Some points:
[-0.2  0.2  0.8 -0.5 -1.5  1.6 -0.5 -0.6  0.2 -1.4 -1.8 -0.9  1.1 -0.6
  0.6 -0.4 -0.3  0.9  0.8  0.5  0.6 -0.8 -0.4  0.9]
[-0.2  1.5 -1.2 -0.8  1.8  0.3  1.3  0.9 -0.5  0.9  0.8  0.3 -1.2 -0.1
  0.3 -1.9 -0.6  0.2  0.5  0.7 -1.7  0.6 -0.7  0.4]
[-0.8 -2.1  2.   0.3  3.3  0.5 -0.7 -1.7 -0.6  0.6  1.3  0.5  0.3  0.1
 -2.1  0.8 -1.3  0.9 -2.4  0.2 -1.  -0.8 -2.3 -0.1]
[ 1.7  0.8 -1.1  1.4  0.7 -0.3  0.6 -0.7 -0.6  1.1  0.6  1.1  0.7 -0.3
  0.8  0.3 -1.  -0.4  1.8 -0.2  1.9 -2.1  0.1 -0.1]
[-0.6  0.4  1.5  1.6 -1.7  0.2  1.1 -1.5 -0.6  0.2  0.4  0.3  0.1  0.9
 -0.1 -2.3  0.3 -0.5  0.2 -0.3  1.5  0.4 -0.7  0.4]
[ 1.3 -0.4  1.9 -0.4 -0.1  0.   0.3  0.3  1.1  0.6  0.4 -0.5 -0.6  1.2
  1.3 -1.4 -1.3 -0.2  0.4  0.4 -1.1  0.6 -0.8 -0.2]
[-1.1 -0.5 -0.9  2.4  0.6  0.4  0.1 -0.3  1.  -0.2  0.6 -1.1  0.6 -0.1
  1.2  1.3  0.1  1.   1.8 -0.6 -1.3  1.  -1.1 -0.9]
[-0.2  0.7  1.2 -0.1 -0.7 -0.1 -0.3  0.8  0.   0.8  0.2  1.7  1.4  0.3
 -1.1  0.3  0.4 -0.9  0.2 -1.4 -1.2 -0.4 -0.2  0.8]
[ 0.9 -0.2 -1.7  1.4  0.8 -0.8 -0.1  0.2 -0.2 -0.5  1.3  0.  -0.1  0.5
  0.1 -0.2 -0.1  0.6  1.6 -0.5  0.1  0.1 -0.1  0.4]
[-0.4  0.2 -0.2 -0.3 -0.2 -0.5 -1.4  0.4 -1.9  0.   0.9 -0.8  0.7  0.2
  0.1  0.6 -0.1  0.6  1.5  0.  -0.8  0.7 -0.1  0.2]
[ 0.2 -0.1  0.   0.1 -0.4  1.1  0.5 -1.6  0.2 -1.  -1.9 -0.4  0.3  2.3
 -0.3  1.2 -0.4 -2.3 -1.   1.6  0.2  1.   0.4  0.1]
[ 2.4 -0.3  0.  -0.1 -0.8  0.2 -1.5 -0.8  0.9 -0.4 -1.3  2.5 -1.7 -0.8
 -0.2  1.   0.7  0.5  1.2  0.5  0.   2.  -1.5 -0.9]
[ 0.8  3.   0.7 -0.5  0.7  1.2  0.4 -0.5  0.4  0.2 -1.3 -1.6 -1.2 -1.1
 -0.6  1.  -0.3  0.1  0.2 -1.2 -0.1 -1.2 -0.8 -1.4]
[ 0.5 -1.  -0.2  0.9  1.2 -0.3 -0.8  1.   0.8 -0.9 -1.2  0.2 -1.  -0.4
 -1.  -0.6  0.3 -1.7  0.6  1.1 -0.2 -1.3  1.1  0.5]
[ 1.4  0.2 -0.2 -0.8  0.3 -0.2  0.8 -0.6  1.1  1.3  0.8 -0.8  0.   1.
 -0.5 -0.2 -0.2 -1.   0.   1.1  0.4  0.   0.3  0.8]
[ 0.8 -0.3  1.4  0.5  0.4 -0.9 -2.   0.5 -0.2  0.4  1.1 -1.1  0.1 -0.3
  1.6  0.6  1.3  0.8 -0.8  1.8 -0.5  0.1  1.7 -1.2]
[-0.5  0.8  1.4 -0.1  0.   0.2  0.7  2.7  1.   0.  -1.   0.1 -1.   0.2
 -0.5  0.1  0.3  1.6 -0.9  0.3  1.3  1.9  2.1  1.2]
[ 0.  -1.1 -0.9  0.3  0.7 -1.7 -0.6 -0.6  0.6  0.3 -0.7 -1.6 -0.6 -1.7
  1.3 -1.1  1.  -0.6 -2.1 -3.9  1.5  0.1 -0.1  0.7]
[ 1.1 -0.6 -1.2  0.5 -0.5  0.  -1.2 -0.4 -0.1 -1.  -1.  -0.3 -1.  -0.2
  0.4 -1.7  1.   1.1 -1.4  1.7 -1.7 -1.5 -1.3  1.7]
[ 0.5  0.8  0.9  0.   0.1 -0.2 -0.2  1.1  1.2  0.5 -0.2  0.3 -0.4  0.4
 -0.7  0.2  0.4  0.2  0.6  0.4  1.7 -0.3 -0.1  1.3]
[ 0.4 -1.6 -0.6 -1.7  0.4  0.8  1.9  0.1  0.9 -1.3 -1.  -1.   0.6 -0.6
 -0.9 -1.4 -1.2  0.6  0.8  0.  -1.4 -0.5  1.2 -0.5]
[-1.7  0.7  1.5  0.7  0.1 -1.4  0.4 -2.1  1.8 -1.7  1.8  0.8 -0.4 -4.2
 -0.3  1.4 -2.1 -0.7  0.5  1.2 -0.5  0.8  0.5  2.2]
[ 0.8  0.   0.5 -0.7 -1.   0.   0.   1.  -0.4 -0.1  0.1  0.8  1.6 -0.3
 -0.5  1.   0.1 -0.6 -0.2 -1.2 -1.3 -0.3 -0.5  0.7]
[-1.9  1.  -1.4 -0.9  0.2  0.9 -0.9 -0.3  0.3 -1.8  0.5  0.7 -0.2  1.3
  1.3  2.3  0.1  0.  -1.   0.3  0.2 -1.1  0.6  1.9]
[-1.4  0.3 -0.2  1.1 -1.5 -1.9  1.3  2.1  0.1  0.2 -0.7  1.5  1.2  0.2
  1.2  0.3 -0.5  0.2 -0.5  0.6 -2.  -0.2 -0.7 -0.5]
[-0.4  0.3 -0.7 -0.4  0.2 -0.5 -0.8 -1.  -0.4  0.3  0.5 -0.2  0.7  1.9
 -0.7  1.   0.5  0.7  0.4 -1.  -0.9  1.  -0.1  0.5]
[-0.2 -0.1  0.5 -0.7  0.8  0.8 -0.3  0.5  1.  -0.2  2.4  0.3 -0.3  0.3
  2.1 -1.5  1.2 -0.3  0.6  0.4 -0.1  0.3  0.  -1.1]
[ 0.6 -0.8 -0.6 -1.8  0.   0.5  0.1  1.6 -1.8 -0.9  0.7 -0.4  1.  -1.4
  0.5  0.5  0.  -0.8  0.7  0.   0.8 -0.5 -0.6 -0.2]
[-0.7 -1.   0.2 -2.   0.5 -1.7  0.   1.  -0.5 -0.5  0.   0.4  0.6  0.7
 -0.1  0.7  0.9 -0.4  0.6  0.6  0.7 -0.8 -0.9 -0.6]
[-0.6  0.3  0.   0.6  0.3  2.  -2.   0.6  0.4  0.9  0.5  0.1 -0.4  0.
  1.4 -0.2  0.6 -2.1  1.2 -0.4  0.4  0.9 -0.9 -1. ]
[-2.  -3.2 -1.4  0.5 -3.3  2.   1.   0.7  1.   2.   1.2 -0.4 -2.9 -0.1
 -1.7  1.5 -0.6  0.9  0.1 -0.2  0.1 -0.8 -0.2 -0.4]
[-0.1 -0.7 -0.9 -0.6  0.   0.1 -0.5  0.2 -1.2 -0.2  0.8 -1.4  0.2 -0.6
  0.1  0.5  1.4 -1.6  0.   0.6  0.2  1.4  0.1 -0.1]
[-0.5  0.3  0.2  0.3  0.  -0.1 -1.1  0.1 -2.1  1.1 -0.1 -0.9  0.4 -0.5
  0.1 -0.1  0.4  0.7  0.2 -0.8 -0.6  1.3  1.4  0.2]
[ 0.   0.1 -2.6 -0.2  0.1  0.5 -2.6  0.1  1.8 -0.7  0.5  1.2  2.3 -0.6
 -1.7 -2.5 -2.2  0.  -1.6  0.4  1.4  2.3  0.6 -1.9]
[-0.2  0.  -1.2  0.7 -0.7  0.   0.2 -2.  -0.9  0.3 -0.6  1.   0.4 -0.5
 -0.3 -1.5  2.1  0.6 -0.3  2.   0.  -1.8 -0.9 -0.2]
[-0.9  0.2  1.   0.6 -1.9  0.  -1.5 -0.4 -0.6 -0.9 -0.5 -0.8 -0.4  0.7
 -1.1 -2.3 -0.4 -0.1  0.1 -0.3  0.  -1.1 -0.3  1.8]
[-2.  -0.5 -0.1 -1.7 -1.  -3.1  1.4 -0.2  0.   0.2 -1.8  0.3 -0.2  0.3
  1.8  0.4 -0.7 -0.6 -0.6 -0.1  1.1  0.4 -1.4 -1.3]
[-1.2  0.1  1.8  2.   0.8  1.4  1.1  0.6 -2.2 -1.4 -1.3 -0.1  0.7 -0.3
 -0.4 -0.4  0.   0.4 -0.4  0.7  1.4  0.4 -1.1 -1.3]
[ 1.   0.7  0.1  1.4 -0.3 -0.3  1.3  1.1  0.6 -1.4  0.4 -2.   0.1  1.5
 -0.7  0.6 -0.7  0.7 -1.4 -0.1  1.8  0.9 -1.5  0.8]
[ 0.2 -0.7  0.1  0.7  0.2 -0.7  0.3  0.2  0.9  1.6 -1.6  0.1  0.4 -0.6
  1.3  0.6  0.8 -1.1 -1.8 -0.9 -0.9 -0.3 -0.7 -0.3]
[-0.8 -0.1 -0.6 -1.3  0.1 -1.5 -0.6  0.6 -1.2  1.3 -0.3 -0.6 -0.1 -0.6
 -1.  -0.6 -0.1 -1.   0.9 -0.2  0.5  0.5 -1.1  0.2]
[ 2.3 -1.7  1.1 -0.3 -1.   0.3 -0.4 -0.4 -2.4 -0.1  0.5  2.3 -1.6  0.
  1.3  0.1 -2.4  0.4 -0.9 -0.5  0.8 -0.2  1.2  0.4]
[-0.1  0.9  0.4 -0.6 -0.3  0.8  1.8 -1.3 -0.5 -0.3  1.3 -0.3 -1.  -0.9
 -0.4 -0.7  2.   0.4 -0.4  0.4  1.2 -0.3  0.3 -1.4]
Along one direction, these points spread out more than along any other. Take the direction at right angles to it along which they spread out most. Then take the direction at right angles to both along which they spread out most. Go by this last direction. How many in every 100 of the points above lie lower along it than each point below? Answers are rounded to whole numbers. More than half of the points above lie lower than the first one.
[-0.4 -0.2  0.5 -0.4  0.5  0.  -0.6 -0.4  1.1  3.4 -1.7 -0.4  1.8 -0.1
  0.1  0.7  0.   1.9  0.9  1.6  1.6 -0.4  1.4  0.7] 44
[ 0.  -1.2  0.2  1.3  0.8 -1.3  0.5 -0.6  0.6 -0.7 -0.5  0.  -0.1  0.9
 -1.2 -0.5  0.2 -0.5  2.2 -1.1 -0.8 -0.1  1.8 -0.8] 30
[ 1.  -0.5 -0.7 -0.4  0.5  0.1  0.4 -1.6 -0.9 -1.3 -1.   1.1 -0.5  0.1
 -0.2  0.4  0.5  2.1  1.  -1.  -1.   1.3  0.1 -0.1] 30
[-0.8  0.1  0.5 -0.3 -0.3 -0.2  0.3 -0.2  0.5 -0.7  1.1  2.2  1.2  1.
 -0.3  0.7  1.8 -0.5 -0.5 -1.1  0.1 -0.4  1.3  0.4] 23
[ 1.6 -0.1 -0.3  0.3 -0.8  1.2  1.6  0.7  0.4  0.7  0.7  0.8  2.  -1.5
 -0.2  0.6  1.  -0.7 -1.4 -1.  -1.7  0.   0.1  0.7] 19
[ 1.7  0.5 -0.3  0.8  0.6 -1.   1.2  1.   0.  -0.3  0.5 -0.8 -0.1  0.6
 -1.   0.9  0.3  0.7  0.   0.8  1.3  0.1 -0.9  0.5] 74
[ 0.7  0.   0.6 -1.3 -0.4  0.3  0.7 -1.4  0.8  0.8  0.8 -1.9  0.9  0.9
  1.6 -0.6 -0.9  0.3  0.1  0.1 -0.5  0.5  1.3  0.1] 56
[-1.1  1.  -0.9  0.5  1.4  1.6  0.2  0.6 -0.8 -0.1 -0.4  1.3 -0.2  0.9
  1.6  0.1 -1.7  0.9 -1.  -0.9  0.3 -1.2  0.6  0.5] 30
[-0.9  1.2 -0.2 -1.9  1.6  0.3  0.3  0.   0.7  0.1  0.3  1.2 -0.9  1.2
 -0.1 -0.5  0.9  0.8  0.7 -0.5 -0.2  0.  -0.8  0.4] 37
[-0.8 -1.7  0.6  0.1  0.9  0.7 -0.1  1.   1.4 -1.  -1.2 -0.7 -0.4  0.3
 -0.6 -0.2 -0.5 -0.5  1.1 -0.6 -0.2 -1.6  2.  -0.3] 30
[ 0.7  2.4  0.4 -0.2 -2.2 -1.3 -1.5 -0.2  0.8 -0.5  1.1 -0.8 -0.9 -0.3
 -1.1  0.5 -0.6  0.7 -1.4 -0.3 -0.4 -2.2  0.5 -3.9] 44
[ 0.2  1.5 -0.7  1.   0.3 -0.6  0.7 -0.7 -2.1  0.9 -0.1 -0.1 -2.   0.3
 -0.5  0.4 -0.6 -0.7 -0.7  0.7 -0.8  0.5  2.1 -0.9] 42
[-0.2  0.2 -0.7 -1.  -0.1  0.4 -0.4  0.2 -1.2  0.9 -0.9 -1.1 -0.1 -1.6
 -0.1  0.   0.4 -1.6 -0.8 -0.4 -0.4  1.2 -0.4  0.3] 63
